In the data rows, zero lies at 4.5, halfway between 4 and 5.
Here are some points, each followed by its number:
(5, 4, 5, 6, 4, 5, 2, 4, 5, 3, 4, 3, 3, 4, 7, 7, 4, 4, 6, 4, 4, 5, 4, 3) 0
(3, 3, 4, 5, 5, 4, 4, 6, 4, 5, 4, 4, 5, 5, 6, 4, 4, 6, 4, 4, 5, 5, 4, 4) 1
(5, 3, 4, 6, 4, 5, 3, 4, 5, 2, 3, 4, 4, 5, 6, 4, 4, 4, 6, 8, 3, 4, 2, 2) 2
(3, 3, 5, 6, 5, 5, 4, 4, 3, 4, 3, 3, 4, 4, 5, 4, 6, 7, 5, 6, 4, 4, 3, 4) 3
(4, 5, 3, 5, 3, 5, 6, 3, 5, 4, 3, 4, 7, 4, 4, 5, 3, 4, 4, 5, 5, 4, 4, 3) 4
(4, 4, 4, 5, 4, 5, 3, 6, 5, 3, 3, 4, 2, 5, 2, 4, 6, 6, 3, 6, 5, 4, 2, 5) 5
(3, 7, 5, 4, 8, 4, 5, 3, 4, 5, 5, 3, 4, 4, 5, 6, 3, 4, 4, 4, 4, 5, 4, 8) 6
(3, 4, 4, 4, 4, 3, 3, 6, 5, 4, 3, 4, 4, 5, 5, 4, 6, 9, 3, 3, 4, 4, 3, 5) 7
(5, 5, 6, 3, 4, 4, 5, 3, 4, 8, 4, 9, 3, 3, 4, 5, 4, 3, 3, 2, 6, 8, 8, 6) 8
(4, 4, 5, 4, 5, 3, 4, 5, 3, 4, 5, 5, 4, 3, 3, 2, 6, 4, 4, 5, 3, 2, 3, 2) 9
(4, 5, 3, 6, 3, 2, 5, 4, 3, 3, 6, 7, 3, 4, 3, 5, 5, 3, 4, 3, 4, 5, 5, 2) 10
(3, 2, 5, 8, 4, 4, 3, 6, 4, 3, 4, 3, 3, 4, 5, 3, 3, 7, 5, 7, 4, 2, 5, 3) 11
(4, 4, 4, 4, 3, 5, 5, 5, 6, 5, 4, 4, 3, 5, 4, 4, 6, 7, 3, 7, 4, 2, 2, 4) 12
(3, 2, 7, 9, 5, 4, 4, 6, 4, 4, 4, 4, 5, 4, 7, 2, 6, 4, 3, 6, 4, 2, 4, 2) 13
(7, 3, 3, 3, 4, 3, 2, 4, 5, 3, 5, 5, 2, 7, 4, 4, 4, 4, 3, 4, 4, 5, 5, 4) 14
Which two points above are nearest to each new point by angle, seen from the average point of the numbered points? Their numbers follow each, nearest first.
(4, 4, 5, 5, 4, 3, 6, 4, 4, 3, 6, 2, 5, 6, 3, 3, 4, 6, 5, 5, 6, 3, 4, 2) 4 9
(4, 5, 2, 4, 5, 5, 4, 7, 7, 4, 4, 3, 4, 5, 5, 4, 3, 5, 6, 4, 4, 5, 3, 4) 1 0
(4, 4, 5, 5, 8, 5, 5, 7, 8, 5, 4, 3, 5, 4, 4, 7, 4, 4, 6, 8, 4, 5, 3, 5) 6 2
(3, 2, 4, 8, 6, 5, 5, 5, 5, 4, 3, 4, 2, 2, 8, 4, 3, 3, 8, 3, 5, 6, 4, 7) 0 6
(3, 4, 3, 5, 6, 6, 2, 4, 2, 3, 5, 4, 4, 2, 7, 4, 6, 6, 5, 5, 3, 2, 2, 3) 3 9
(4, 3, 4, 4, 6, 9, 4, 7, 7, 5, 5, 2, 4, 3, 4, 4, 4, 5, 6, 4, 7, 3, 4, 4) 1 5
(6, 5, 5, 2, 5, 5, 5, 4, 3, 6, 7, 2, 4, 5, 3, 3, 5, 4, 5, 2, 4, 5, 4, 4) 6 8
(3, 2, 6, 5, 4, 3, 2, 3, 5, 5, 3, 4, 4, 4, 4, 2, 3, 6, 6, 5, 3, 4, 3, 4) 11 3
(4, 4, 5, 5, 4, 2, 5, 4, 4, 3, 4, 3, 4, 6, 5, 5, 4, 6, 3, 3, 3, 3, 3, 3) 7 10
(3, 4, 4, 4, 4, 9, 5, 9, 9, 7, 3, 4, 4, 3, 4, 5, 4, 5, 6, 8, 4, 5, 4, 5) 12 5
(6, 8, 2, 3, 3, 4, 4, 5, 5, 4, 3, 6, 4, 4, 4, 4, 4, 4, 4, 3, 6, 7, 8, 7) 8 14
(8, 5, 4, 2, 6, 9, 9, 7, 4, 9, 4, 4, 9, 5, 3, 9, 9, 3, 3, 3, 9, 5, 5, 9) 8 6
(4, 4, 6, 4, 2, 3, 4, 4, 5, 4, 4, 4, 4, 4, 5, 5, 5, 5, 6, 3, 3, 5, 4, 3) 0 10
(5, 2, 6, 7, 5, 4, 4, 4, 4, 4, 4, 3, 3, 3, 5, 2, 4, 6, 6, 5, 3, 6, 5, 5) 11 3
